Here are some numbered points:
[-45 14 10 24 11 -127 -32 24 -39 -56 16 -25 9 13 13 1 -87 -36 -25 -11 24 -29 -1 9 3 -44 7 19 -41 7 32 -8 -34 19 -14 41 -19 3 -22 -17 -7 -24 -10 -5 3 -32 4 -23] 0
[-48 38 -71 50 -44 -40 -65 100 80 -127 10 35 -18 25 -33 -19 -19 85 2 58 45 -5 -46 -74 -26 78 7 -8 19 38 7 -4 -5 -20 28 42 0 7 -24 -22 35 -36 2 -15 -50 5 -18 -14] 1
[127 -18 16 -8 17 -16 -58 17 -55 15 33 43 89 8 20 -21 4 -19 -17 -13 -10 18 -7 -60 19 53 23 20 8 17 6 -11 9 23 -22 7 -18 37 -2 5 -10 -15 -13 -21 9 5 7 29] 2
[-19 -127 -127 102 -127 127 67 -127 25 106 33 -53 -8 66 127 105 -7 -98 28 -48 54 -28 57 -27 -41 1 -31 11 43 -3 -30 12 -37 5 78 62 -37 4 19 40 11 13 7 -30 -8 -11 17 21] 3
[127 33 95 -107 -127 -8 -127 60 88 -14 112 50 -34 -97 127 -34 9 -8 -29 -46 32 13 30 42 84 -6 -33 -57 -35 -6 -8 5 4 -22 32 22 16 -10 -26 -27 1 5 12 -16 -43 -27 9 0] 4
[-36 44 -56 43 -24 -73 16 -10 -27 76 -35 87 -4 -16 8 -9 -51 41 -3 -30 -45 25 13 -10 -1 -15 -13 16 26 11 21 18 9 23 13 -2 -6 -15 -3 10 5 -25 -10 -31 -11 -9 10 28] 5
[-51 -10 83 -14 115 8 88 44 30 -116 8 77 29 -78 -5 30 36 -31 8 -81 7 0 44 31 -57 1 61 -35 34 -16 -30 -23 7 -19 6 -10 -27 -10 12 -20 46 34 -4 21 -18 -2 2 -27] 6
[-37 96 50 22 -12 59 -10 -70 -46 16 19 62 40 9 -56 22 10 9 -21 59 4 -49 -53 -21 4 -11 -57 17 -28 -27 -20 11 -1 -12 40 -6 -27 -9 31 29 24 12 -24 -3 -5 14 -7 20] 7
[-40 14 33 62 76 -7 -48 -45 -36 35 103 -3 56 -35 28 -44 32 10 24 29 24 -6 8 27 -26 -33 20 -71 -3 -25 -10 -20 39 -19 0 -7 27 8 -4 -16 -10 17 36 3 36 -1 -16 3] 8
[-11 13 -127 -127 -36 -28 127 -26 54 3 -45 -127 31 -127 -11 -16 111 58 -25 51 -37 42 -44 -17 -37 57 -30 -47 -25 49 -1 27 -109 -2 -4 -42 -18 -29 31 -15 -18 5 -53 -39 -25 24 34 -28] 9
[-59 31 -55 110 20 8 -65 13 -20 0 -3 26 25 33 18 -27 6 46 -11 26 8 58 31 21 -8 19 -12 -6 19 -27 20 -4 -53 0 -9 -35 -11 3 -9 17 23 25 6 -7 6 -3 13 -8] 10
[-63 76 -27 14 34 -24 4 2 -115 52 26 51 -20 -28 34 -10 31 -9 -44 -32 33 37 11 -53 58 -20 -31 21 27 -17 -6 -13 22 5 14 -38 -30 -30 44 13 -1 40 12 -9 -31 8 26 -1] 11
[127 9 127 -60 -127 -17 106 41 -81 88 58 -101 75 20 33 -127 -37 127 -27 -41 66 17 71 28 2 -30 -46 26 14 60 -93 -39 9 21 -22 23 -5 -12 21 7 8 -15 -47 -51 2 29 5 13] 12
[-53 9 72 95 94 105 -8 -4 112 -60 85 -17 69 -127 -14 6 36 -10 -7 10 -8 -10 1 8 9 -30 46 9 -61 28 29 -14 48 -23 14 7 5 10 41 -3 -17 -18 17 -1 27 36 -9 -14] 13
[-14 -26 -127 -103 -37 114 90 -84 -60 -48 56 -70 -99 -24 -12 -44 -29 8 -68 -32 -42 2 -30 49 -14 6 -1 9 -20 -27 -12 20 34 -60 -24 22 18 43 -8 -20 8 -6 5 -17 -10 6 9 4] 14
[6 51 124 99 -51 -9 95 -81 -17 -61 82 -116 -48 -2 -101 -61 4 -36 19 12 9 -4 18 -27 39 -44 36 -34 14 10 12 35 -7 23 14 -41 -15 14 -10 -23 -2 -24 0 26 -27 -15 18 -21] 15
[16 45 -62 40 53 20 -40 9 -102 23 -1 26 -66 31 6 77 40 61 8 -34 -20 -49 11 26 7 22 27 -2 29 35 -13 1 28 -2 -7 0 8 -1 -24 7 -23 -6 -33 -24 -1 -16 38 -25] 16
[35 48 9 32 -127 -127 127 127 127 71 62 -54 -64 -42 43 51 -125 56 8 3 46 -86 -50 5 -24 53 -36 -20 20 -33 -42 52 38 -4 26 -10 61 -4 -7 19 25 11 7 8 30 -28 42 7] 17
[-70 10 99 -30 127 127 123 127 127 -49 -95 127 35 -73 -72 21 -52 19 -4 -119 -34 -61 12 -8 73 -27 -15 -8 25 -27 10 -35 3 1 -26 -1 12 11 0 0 -39 21 44 -1 -18 -3 10 -36] 18
[-38 -116 -53 9 -121 -19 -89 -70 -27 70 -12 73 61 3 15 8 -42 -10 7 34 -23 -15 42 6 -10 16 37 -7 1 7 -26 2 -11 -35 1 0 18 -8 25 -20 -16 -30 33 30 -5 -1 -3 -2] 19
[113 33 10 -20 41 43 -127 -4 -88 -66 -7 43 -80 17 -29 -3 36 24 -3 -9 -35 -28 -41 -2 1 19 41 -7 18 46 9 -6 19 30 -5 -25 11 6 41 -41 -5 8 5 10 26 -13 20 -12] 20
[-48 23 11 -127 30 46 -8 127 40 -46 -127 -97 20 16 -49 38 -21 -7 50 -25 -53 -38 -10 -11 40 -41 -21 -31 31 22 23 33 -25 -55 26 9 22 68 -23 33 -13 8 -23 -28 -7 -9 5 29] 21
[-41 -27 -61 -44 -37 -127 7 -60 -37 3 -124 -46 13 -114 18 48 -4 66 71 45 17 -19 -34 -16 31 5 51 15 -30 -17 20 -17 -1 60 -16 25 -17 -2 4 -4 -11 37 10 4 -2 14 -26 3] 22
[45 26 -29 59 -18 -36 -20 127 68 -40 -11 45 -58 45 -17 11 25 -43 2 47 -7 -22 -22 10 -22 21 44 -35 -5 -7 21 29 0 -49 20 23 8 6 -19 -18 49 1 2 -18 4 -24 45 10] 23
[-46 59 24 32 18 -101 22 -46 -74 7 46 -21 -34 50 4 -17 -30 -67 -22 8 5 -10 -21 1 -20 -14 -7 16 11 66 8 -8 53 58 16 -10 0 3 24 16 36 10 42 -3 -19 -9 -21 -1] 24
[127 -19 59 127 -62 64 -76 127 -64 -108 -127 -105 -101 -27 25 -18 127 -77 31 54 -9 8 35 41 -67 -4 28 24 7 -16 -20 24 -10 84 -21 -30 -22 -46 -4 9 20 14 4 20 -11 2 -9 -12] 25
[-72 28 6 -18 62 17 -23 77 -40 -60 -25 35 18 -21 -18 30 -46 -12 13 9 -23 22 21 35 15 0 5 6 24 5 -20 -41 -9 -1 -2 27 15 24 5 0 -35 -12 13 33 -14 16 5 23] 26
[-43 -11 -1 107 34 -42 -87 -61 56 77 27 9 20 -24 3 -82 4 6 9 29 -6 29 -50 17 -30 -28 -40 -2 17 -29 -4 21 -1 -14 13 18 14 -12 -22 6 1 5 -4 2 19 -1 -28 3] 27
[-52 101 7 -2 6 -41 21 -52 -72 106 38 7 21 73 8 -5 28 -47 -38 10 34 11 -15 -7 74 -11 -31 8 13 -46 38 -1 10 -13 26 -8 -25 -10 3 -5 33 28 -3 10 16 13 -7 -5] 28
[-34 -104 84 -1 127 -75 22 69 44 -74 82 35 47 -56 34 -17 56 66 -45 -91 7 -17 -12 7 -47 -12 34 -43 15 -53 32 1 0 10 26 23 -32 3 15 -11 17 -18 -33 19 4 13 -7 -25] 29
[-36 20 -127 -4 20 71 20 -22 -102 -1 29 43 -60 3 32 -11 34 91 -49 -14 -1 -2 25 -16 65 21 29 -5 16 -15 -4 1 -20 -17 5 9 12 -7 -15 6 56 5 -41 24 -11 7 39 6] 30
[-23 60 -58 35 -58 -84 5 61 22 60 37 63 -59 28 2 24 -31 26 8 8 -12 -16 -29 -10 -22 -47 18 39 -20 16 18 -5 21 7 -46 44 30 -25 -1 -11 7 -26 -1 -15 -31 5 49 -3] 31
[-38 22 46 127 67 98 -53 -95 49 94 75 -97 34 -103 -5 8 46 29 44 28 56 -35 -13 22 18 -43 -11 -35 -38 -5 5 18 12 -33 -32 -8 -23 -21 25 11 -8 -3 13 -44 -19 16 -15 17] 32
[-54 65 28 -9 35 31 -67 62 -22 -110 24 -2 18 -48 -40 65 -63 16 -9 -7 -8 20 74 36 19 11 -44 34 6 19 -40 -20 -9 -50 -20 3 -4 -11 25 9 -2 22 -6 19 -9 13 -9 -15] 33
[-61 23 -60 -49 11 6 -12 52 -66 -23 27 -41 44 4 -5 -56 -25 -4 -7 24 -27 -21 -9 -36 -6 44 13 -16 10 32 1 -12 12 -37 32 10 23 -11 -21 -17 -6 -1 0 5 0 -9 3 -29] 34
[-35 -108 -83 -82 -127 -42 31 -102 -76 -108 -100 0 91 -87 -54 56 2 -18 20 -27 68 -25 -29 42 26 -15 5 -14 1 23 31 11 40 -10 -21 -10 -25 8 -1 -5 23 27 -15 -41 -26 -32 -5 24] 35
[-27 -3 -65 127 -46 -13 -6 -57 60 127 -127 60 -42 -36 82 12 -28 23 30 -93 -75 38 41 -40 -14 23 10 40 -17 -55 17 -40 -6 -29 10 11 -10 -31 6 -27 -9 -38 -22 -13 32 7 2 1] 36
[-39 -13 42 20 73 -110 8 -115 -61 -12 35 22 -6 10 34 -56 -13 -32 58 -3 -14 -21 -1 -11 -32 31 -2 -3 -20 30 -33 -11 -2 -31 39 -19 1 4 -8 -10 -31 -3 56 -11 -16 -2 28 9] 37
[-15 71 38 61 -23 44 22 -21 -101 27 23 -34 27 -46 -105 48 21 -26 10 16 37 30 -21 -18 14 -7 -38 -39 0 11 36 16 -3 -33 33 36 -4 25 -5 -26 11 -15 1 45 9 -47 -32 30] 38
[47 62 43 -106 -97 5 -127 47 127 -31 83 3 -99 -66 83 44 -3 -5 9 -22 27 -43 -37 14 14 -12 4 -35 -20 -50 7 15 -10 -43 -7 -18 20 6 -12 2 -34 10 2 -4 -3 20 -34 -53] 39
[-26 -17 -127 -127 -43 125 83 -81 -28 -127 95 -67 -68 11 -65 -55 39 -39 29 -29 -45 -16 -38 43 -38 -19 -6 51 -27 -86 2 30 -2 -30 -4 10 -9 39 -30 -28 2 -49 -28 -55 -31 13 32 21] 40
[-36 67 -13 12 8 -88 -63 48 -21 -39 48 -19 -31 -28 34 16 -34 -2 4 4 28 12 -7 -5 -5 -10 13 30 36 28 -22 -23 23 9 7 35 -3 -1 -12 -14 -17 -15 -31 -22 -16 -10 -9 -15] 41
[-56 33 -36 -103 37 60 -35 73 3 -99 1 -87 15 48 -62 -66 -31 6 32 5 -88 -30 18 10 18 48 -37 25 10 -7 -14 -23 -6 -41 -13 3 -1 -2 0 13 -41 12 13 -4 13 3 -13 -23] 42
[32 23 -125 60 31 -52 102 114 99 -42 31 69 -39 50 18 -54 50 28 10 49 -33 -5 -34 9 35 -25 61 -10 -41 54 -21 -13 -21 -34 30 -12 -55 -16 4 -5 0 -16 9 -43 31 5 -18 18] 43
[44 49 74 45 -127 -58 67 124 5 27 43 -60 -112 -17 -33 18 -19 15 10 -20 -14 -82 48 24 10 -37 -9 -16 24 -11 48 -4 -28 -40 35 -36 -9 -26 6 22 5 16 26 32 6 23 27 0] 44
[127 -42 -20 -81 91 -7 -47 -62 8 12 7 13 101 -48 -52 -28 -55 -17 2 -37 22 5 19 -49 -24 5 -7 45 -17 11 52 10 -12 7 20 -9 -10 -17 -24 9 -10 -16 4 -9 -41 58 -21 11] 45
[-30 -127 20 -76 -127 -83 -62 -98 21 30 -50 39 -40 74 -111 127 -5 -56 6 49 -20 -31 80 14 58 6 -9 7 30 -13 -51 -8 26 -7 -10 24 6 -33 53 -30 41 -30 -16 -9 27 16 -10 -5] 46
[-48 66 -2 17 28 -43 -45 -1 -67 -1 42 59 26 -34 -32 13 -4 -29 -41 4 40 77 23 -8 -4 -15 -40 11 35 -4 23 11 20 -6 -15 2 8 -1 -2 -35 10 13 -3 -11 4 -7 15 -3] 47
[127 -13 8 -58 33 52 -127 -117 -15 -76 25 68 -53 -15 -14 -10 -28 -28 25 2 -8 1 7 -68 43 -49 -12 16 -7 32 6 14 31 8 -20 14 0 25 51 -8 -19 45 4 16 20 9 30 7] 48
[-47 63 20 48 13 -105 -19 -57 -50 -17 47 -2 -38 29 -24 7 -50 -53 8 -17 -21 3 -36 -20 -34 -10 -7 22 -5 33 1 21 -8 22 18 -10 3 2 0 9 -8 -11 39 -13 26 -17 -32 0] 49
[-32 71 -30 8 -30 -46 -12 66 -7 58 70 53 -36 -6 -1 48 51 25 -12 32 3 -6 -25 -36 -47 3 13 7 -5 14 18 -4 38 -18 10 27 8 -12 1 -10 -20 5 1 -20 -3 24 19 4] 50
[46 37 -121 70 34 -64 107 87 52 3 56 89 -11 46 33 -33 66 33 -9 65 -25 -15 24 -15 46 8 56 3 -6 64 6 4 4 -7 10 11 -21 -51 -4 7 -22 16 -6 14 8 3 -9 4] 51
[-41 -37 -35 29 -23 -81 -80 -60 -35 43 -56 51 39 15 0 -59 -38 54 -4 7 -15 18 16 -8 1 -18 -4 16 -2 -20 -31 33 -24 -13 -1 -8 20 -8 -23 21 -15 -11 39 -24 -26 4 37 40] 52
[-17 86 126 24 -55 66 119 -119 -44 -49 1 39 87 37 -37 -13 -12 2 49 88 9 8 -44 -26 0 10 -15 30 -20 -23 26 22 8 -14 11 28 6 20 11 -1 7 3 10 27 -47 -2 -19 -9] 53
[-43 -5 -44 127 -3 -11 -84 -59 87 75 -91 16 22 8 23 -54 -62 6 -7 -35 -59 61 -33 2 15 10 -6 38 -16 -43 7 2 24 -1 -8 -16 2 -14 29 -24 6 -17 -5 4 14 5 3 -9] 54
[-53 -78 -94 -77 -127 -8 40 -32 -127 -56 -52 -30 64 -114 19 -7 8 -25 -22 21 6 6 -62 41 -9 -30 14 -30 46 72 28 3 8 -7 -29 -14 -25 8 21 9 7 9 27 1 12 -8 -16 3] 55
[21 -1 -127 43 12 39 127 -14 84 -85 66 68 -35 33 10 -23 27 6 -7 -8 36 46 0 34 38 -51 -13 -30 -25 45 -10 -35 -17 -17 -12 2 -1 17 37 32 -27 -9 -1 -23 6 4 -36 -29] 56
[-50 40 64 -127 49 6 -18 97 27 -63 -127 -29 -13 -20 99 85 2 -19 0 7 -30 61 -8 -11 27 -55 -34 -24 40 -30 6 36 -19 -41 1 16 -8 60 33 -26 14 -3 -21 17 4 -8 3 -2] 57
[-61 -127 27 -60 -11 43 -23 121 -127 62 9 3 -56 10 -1 2 -27 -28 -8 25 -15 63 0 -36 7 6 19 -43 -35 -20 7 -23 4 -4 -5 -24 28 13 30 -21 -10 6 -5 7 23 11 13 -17] 58
[-53 55 -52 -114 54 43 -32 38 -55 -3 -47 -95 13 11 -17 -68 -33 -36 -14 -3 -66 -70 21 0 21 35 9 28 3 -17 -4 -13 24 -26 11 4 8 -15 -29 15 -17 7 29 -25 16 -11 0 -36] 59
[-37 96 57 -22 -31 13 -7 -55 -33 33 11 51 24 8 -21 32 -25 -56 -14 61 -14 -5 -65 13 -21 -10 -48 40 -11 2 20 12 -13 2 24 -1 -12 -13 30 35 0 -6 -26 10 12 11 9 4] 60
New points follow, each followed by the numbers of its three nearest points above by angle, seen from the average point of the numbered points, nearest first.
[-28 -43 -117 49 -127 0 17 -28 36 -90 -42 88 20 50 -53 -50 21 16 -7 -19 64 13 2 -22 2 -20 -13 36 35 -13 -1 -38 8 -4 7 -32 2 16 -34 -17 -1 46 15 8 15 -10 27 21] 35 56 1
[-8 -11 -127 -27 -21 -5 105 13 40 -71 51 19 2 -76 -3 -29 68 50 19 44 -20 52 -24 -72 -10 12 -51 -8 -9 -11 -5 -11 -32 47 -4 -6 14 -28 11 13 -20 -8 4 -2 14 12 14 -10] 9 56 51
[-5 62 -20 62 -25 -8 -61 59 41 -102 -6 18 -87 -6 -42 25 -40 -7 -42 67 -6 -19 9 -7 -58 3 -8 33 -26 -16 10 18 -22 -22 0 -4 -4 12 1 -1 -2 -7 -17 -12 -41 27 14 -10] 1 23 33
[-54 72 16 43 32 35 -74 -3 -24 -37 45 -5 2 -59 -55 39 3 -36 -41 10 11 26 66 35 -2 -17 -45 11 -14 26 28 -2 -13 5 11 2 42 18 -14 -26 35 -21 13 -15 9 -25 13 19] 47 33 38
[-25 -127 103 -19 109 -127 22 -73 63 -67 -2 17 -14 87 -5 25 55 65 -61 -46 -47 -64 17 -7 15 36 -38 -45 5 14 19 16 -28 30 27 -4 18 -19 -29 5 2 19 -12 -5 3 20 -36 18] 29 37 6
[-15 68 107 -70 -32 70 44 -81 91 44 -41 55 10 84 51 -29 -5 -13 -15 34 -44 16 -22 11 -32 6 24 -1 -2 -24 43 -6 30 -3 -4 9 -1 -9 -12 20 6 -21 13 10 -12 -10 -5 -1] 53 60 7
[-54 65 14 16 51 38 -53 14 -26 -18 26 -19 18 -62 -16 20 21 -14 -37 38 -10 -9 57 1 -1 -17 -10 11 -4 -5 -21 -10 5 -13 -5 -13 20 -8 -19 -19 10 17 9 -5 -12 24 -15 21] 33 13 47
[-11 47 -28 -127 20 -42 6 -33 127 127 0 -69 54 -19 -10 34 56 4 -16 -45 27 7 65 -51 -29 1 -22 11 -31 24 -56 -38 35 29 15 -48 13 -1 -3 6 14 21 8 50 -11 -30 -27 26] 9 45 12
[22 52 13 67 -28 58 -127 62 -52 -70 -42 -16 -75 -41 -37 39 59 -4 23 26 -5 -6 18 53 -42 28 6 58 18 -31 -6 41 -31 33 -3 -17 10 9 -18 -29 -17 -14 -24 18 -4 -10 9 6] 25 20 16
[127 -10 10 75 -2 1 35 127 -80 -9 -77 -14 65 19 38 -15 45 -80 7 -24 -1 -38 23 -18 -14 2 -13 23 11 -4 -40 -4 -13 -23 -11 36 6 19 -18 4 7 -8 29 -37 -39 14 -28 1] 25 2 23
[82 21 -76 -57 28 -46 -53 38 118 -65 127 7 -46 -20 -21 -46 -19 -7 82 25 23 8 25 28 18 21 33 -18 46 -17 -18 -32 -24 -11 -10 42 7 -15 -18 -29 32 -8 -29 14 31 14 23 10] 39 4 23
[15 35 -79 -112 -31 -18 -37 5 127 -92 105 -94 -96 -59 20 12 -9 23 84 -5 43 45 -57 -59 -11 42 9 -21 18 -17 -74 10 -25 -43 -13 46 -19 -3 24 -14 -9 43 54 -8 7 11 -56 37] 39 1 4
[-12 36 -4 51 -40 -41 -50 56 88 -74 -4 12 -79 1 -49 44 -49 -36 -78 44 14 2 9 -30 -52 17 4 18 13 32 48 30 -18 20 3 5 -9 38 31 18 -26 -25 -15 -34 0 12 -17 -13] 1 23 41
[-66 -33 -21 26 33 -34 -90 57 8 -77 55 -4 95 51 -44 6 -38 33 -16 67 41 0 29 -12 -38 0 27 15 -1 -5 -30 7 -2 -20 -34 17 23 5 -14 8 -10 -5 -14 21 31 13 15 14] 1 33 10
[13 60 -77 9 78 26 12 -51 -110 101 -2 24 -45 33 -29 86 31 30 -45 -28 -8 -4 1 -4 43 55 35 22 10 -1 -21 41 22 -19 7 5 23 8 -1 -19 -23 7 19 -29 30 -8 40 -9] 16 30 11
[-61 43 -48 36 47 16 -2 12 -89 55 3 50 -2 0 43 5 11 9 -23 -39 21 30 44 -21 35 -20 -53 -10 41 -18 10 13 6 -1 -18 -17 21 -58 3 18 19 -12 -24 -34 -18 -18 12 21] 11 30 47
[-31 37 31 127 7 15 -45 -76 24 46 8 -76 30 -48 -40 -21 16 -37 -6 9 17 41 -37 -3 17 10 5 -57 -5 31 21 6 -17 24 -18 -15 8 -11 18 -1 -10 -8 -7 11 34 29 12 -26] 32 27 15
[-70 27 -36 -82 45 35 -29 102 -74 39 -33 -69 70 13 3 -40 -72 10 14 13 -20 -36 -27 -3 9 2 4 5 8 3 14 -25 -34 24 21 -15 7 -13 13 11 -1 23 3 -9 2 2 -5 -27] 59 34 42
[-39 -52 38 -37 29 -123 -102 55 -14 -127 -23 -45 76 7 -8 40 30 80 -30 -27 32 -18 -25 -10 8 -40 21 -55 -21 -4 -20 28 -32 -23 -7 -4 8 -11 39 11 -3 -23 -1 -4 19 7 -20 11] 29 0 57
[-4 79 -11 -58 28 46 6 -76 -37 127 -52 5 36 74 -85 37 53 -23 -103 -19 46 -25 7 -19 37 9 -16 4 21 -24 -16 29 16 -18 -17 2 -51 -8 -4 3 41 15 45 7 1 -25 -6 11] 28 7 38
[25 91 60 -90 -90 -22 -11 4 30 127 86 -16 63 58 2 25 18 42 13 -66 28 44 -44 83 16 5 -13 -8 -32 17 21 -37 -52 36 -17 -22 -23 13 -19 2 -27 -33 11 6 6 -23 3 -43] 12 4 28
[12 45 127 69 -89 15 127 -125 -43 -112 28 -85 6 31 -28 -56 -10 -18 -20 23 -22 -27 65 -37 45 0 80 -64 13 -21 -3 -3 21 4 -14 6 -6 -26 -34 -7 -43 1 -14 27 -8 -37 6 9] 15 53 12
[-11 75 -57 -41 -46 -109 51 86 109 49 64 -12 -29 -25 43 35 -11 43 -17 43 35 -34 -75 -70 -76 7 15 -2 30 22 -16 4 49 11 -7 7 34 14 21 16 -8 -4 -33 37 -7 -37 21 21] 17 50 31
[-36 26 -71 95 0 -73 10 42 1 50 -48 66 11 -7 -8 -16 -26 24 19 -47 -34 30 -20 -10 -20 -34 19 17 26 24 43 19 28 -26 20 -17 4 -2 -32 -10 -22 -1 -27 -2 -16 11 -10 39] 5 36 54
[-43 52 50 20 60 51 49 -11 -11 12 -20 52 -10 -70 -28 9 -16 -25 15 -10 78 -37 -10 -8 23 31 -3 12 -23 -30 -61 -16 -41 -13 -6 26 8 -28 18 2 21 11 9 17 -44 19 4 -3] 18 6 7
[127 7 -11 -127 49 106 -127 -127 56 0 -65 41 -75 73 -73 -68 -89 -23 82 -43 -13 5 27 13 -18 -63 0 -55 -3 62 24 80 9 9 -53 18 22 -12 9 21 23 -17 -4 2 -10 36 25 -23] 48 45 20
[-69 -127 20 -2 -23 127 8 127 -15 65 127 -35 53 53 -6 15 -52 -9 17 -45 -10 37 -32 -24 -52 -8 64 38 -28 -11 10 9 7 34 -7 -37 22 -1 -8 2 15 1 -48 29 -33 -8 16 49] 58 3 29
[-36 -106 12 -51 -10 -127 -11 -127 -73 11 -127 -36 -55 -33 8 -3 -45 15 37 99 3 -34 1 108 48 -29 -40 -3 -51 -31 -9 -55 25 -10 -36 38 -17 13 -49 51 -17 -11 0 -24 -26 14 -15 11] 22 35 46
[-30 4 -41 127 15 -16 -76 20 106 35 -42 -27 -37 -12 -37 -38 5 -10 -42 -7 -4 75 -21 34 -14 12 -3 -14 13 5 23 -15 10 -19 2 13 -4 2 2 11 -22 5 -35 -14 -5 9 -16 -16] 54 27 10
[-29 29 -29 104 6 -4 -20 -29 -26 69 -71 70 -27 -38 61 -35 -16 30 6 -47 -28 37 31 -35 -21 13 8 4 12 -28 -3 -4 -4 -12 -36 -25 -13 -25 14 -9 11 9 -23 0 -5 -19 8 -6] 36 54 5
[-58 50 -48 -106 47 55 -21 59 -37 36 -51 -77 -24 8 -33 -72 -29 -34 -9 -14 -52 -76 36 25 19 60 11 -5 -6 -4 15 -26 -3 -30 20 9 35 -30 -12 -7 -21 8 -21 -29 27 -11 33 -18] 59 42 34
[-14 18 83 97 -29 -26 57 -54 -18 12 41 -101 -42 36 -93 -52 -12 -41 21 -46 -27 12 -39 -44 36 12 16 -75 7 36 7 0 13 23 -1 -22 -1 34 14 6 -2 -11 -7 24 -15 0 -2 -14] 15 24 49
[-71 -21 -59 -33 -30 57 14 77 -127 56 -10 -10 18 -45 64 -60 -43 -28 -65 -7 -63 11 4 3 -30 50 20 -25 16 21 60 9 3 3 59 -9 -14 -28 -4 -30 6 39 -2 -7 27 -9 -37 -8] 34 58 55
[10 49 39 93 -54 5 0 60 -22 -5 -37 -70 -102 -22 -63 15 42 -79 1 35 -24 17 12 21 8 -17 6 -15 25 10 42 31 -50 20 -9 -40 27 -8 6 -3 14 9 -3 28 -10 25 5 23] 25 44 15
[-69 -96 23 -55 20 127 25 79 -127 127 7 64 -101 -67 66 -105 -76 -85 -31 55 33 40 -7 -25 -47 27 19 -33 63 2 32 -16 -4 7 2 -34 -25 51 -9 -2 16 24 -40 2 4 -2 -1 38] 58 11 30
[37 -9 -127 14 50 81 11 -26 42 -127 52 74 -98 127 -30 -63 44 31 50 -13 33 7 -1 0 -3 -34 -20 -15 -17 -15 -24 -49 -1 37 3 -45 -37 -14 51 -6 20 -27 30 -33 10 -7 -22 15] 56 43 40
[-41 65 -18 20 22 -61 -72 28 -67 17 -6 13 45 -14 7 -27 -47 27 -37 39 26 48 14 -8 3 -6 4 31 44 21 10 -10 33 24 11 -18 -2 4 -20 -38 37 0 18 4 -2 -15 27 41] 47 41 10
[-40 83 110 49 -68 31 85 -90 -86 -57 49 8 26 24 -58 18 16 -38 26 72 -13 -10 -2 -18 4 24 9 23 -34 -46 6 26 -13 -3 -6 11 10 -19 -4 15 -10 0 -17 7 -4 -17 -31 -12] 53 7 15
[-44 72 81 -101 -10 22 107 -55 93 59 -44 -4 16 114 55 29 7 -28 12 64 25 35 23 0 -24 4 25 17 -44 -7 53 11 5 -13 9 -1 63 -23 26 -1 -4 18 -14 8 -29 30 24 -8] 53 60 28
[36 50 107 15 -127 -58 63 69 5 -7 78 -65 -110 18 -38 -16 -39 13 -44 -20 8 -49 65 9 8 -39 -3 -13 -28 -9 31 -44 -25 -26 12 -22 3 -16 11 27 8 13 34 8 -5 -9 -8 12] 44 15 17
[-33 64 71 3 25 33 64 -60 -10 -35 22 69 31 14 15 11 -16 -56 6 14 -10 42 -6 24 3 16 8 40 21 -6 -18 -10 -17 4 12 7 0 -13 -6 8 18 13 -25 24 -34 4 -21 -17] 53 60 6
[-28 -127 97 73 120 -109 2 -127 41 31 22 -5 6 41 67 -89 83 -23 28 -31 -43 -57 -43 -25 -43 62 -43 -2 10 45 3 -19 -8 -37 16 -35 -32 -17 -29 9 -22 -41 -6 -4 -5 12 -31 -11] 37 27 29
[6 64 -21 -127 13 31 -39 -92 127 127 -102 -100 -12 37 -43 -13 12 -12 -4 -28 72 19 60 -21 -7 -22 9 -60 -13 58 -6 10 29 10 -19 -14 -8 30 -35 15 26 36 -8 -3 16 -39 -40 33] 21 59 45
[-27 40 113 35 24 127 16 -31 103 -66 -127 127 44 -127 -61 57 -93 24 -33 10 -109 -78 -35 -18 41 3 -31 -24 -43 62 1 -40 -14 42 16 5 20 -33 2 22 21 -20 20 -39 0 -2 9 -11] 18 13 7
[-38 -127 127 -127 -73 64 30 125 -36 113 58 -23 -127 -24 -99 106 -42 -10 -22 54 -73 124 -29 -12 58 -1 -15 33 -31 18 -34 -40 19 -38 24 46 -24 12 -32 12 25 -15 30 -6 15 -19 9 -19] 58 46 44
[-35 92 23 -67 -26 -43 2 20 20 0 39 -20 -38 16 60 99 -14 -26 3 7 20 2 -32 -21 -29 -17 -38 3 -32 -28 21 -49 -7 -26 -10 7 -5 3 -6 -15 -58 -37 -7 3 -6 6 -17 15] 39 50 57
[-32 -127 68 -14 73 -90 -31 29 -28 19 49 21 -25 31 17 -3 41 41 -17 4 5 -13 21 -30 -17 -3 11 -62 -2 -20 -12 -6 -7 25 -31 24 7 10 27 15 10 -20 6 4 8 -17 -25 -12] 29 58 8
[-59 -2 127 -125 110 126 127 123 103 -28 -127 127 32 -9 -4 -22 22 -22 22 -41 46 45 -9 21 28 1 -58 62 50 43 21 72 -10 -19 2 18 12 -1 39 -43 11 -50 10 -20 -27 -18 -17 5] 18 57 6
[31 60 127 4 -127 105 127 -127 -1 -69 -41 32 42 30 -62 -10 -22 122 -4 95 -53 21 7 -48 -39 33 14 16 16 -19 10 -8 37 9 22 13 -13 10 17 -5 -42 -15 15 -8 37 -6 -28 17] 53 7 15
[127 -35 96 -68 -127 31 -127 62 -15 -66 25 22 53 -51 127 -127 18 -5 -35 -43 38 9 -6 -62 22 -30 6 20 -39 30 -11 34 -27 -18 2 3 42 -35 20 6 -10 -21 34 31 -4 -12 19 11] 4 2 39
[-50 51 -10 29 49 48 -59 22 6 -73 38 -29 26 -41 -35 37 -10 -23 1 11 -4 34 57 25 -4 11 -34 36 6 9 26 4 -9 -30 -4 14 9 -7 24 -21 30 -8 1 21 -13 -10 39 11] 33 26 13
[106 35 -31 96 -11 -76 127 127 -1 90 -7 64 12 42 13 40 22 -41 20 -3 -46 3 -39 4 15 16 44 -38 -29 48 -4 72 -15 -23 -9 29 -29 4 7 10 39 10 11 -21 31 22 -16 -24] 51 43 23
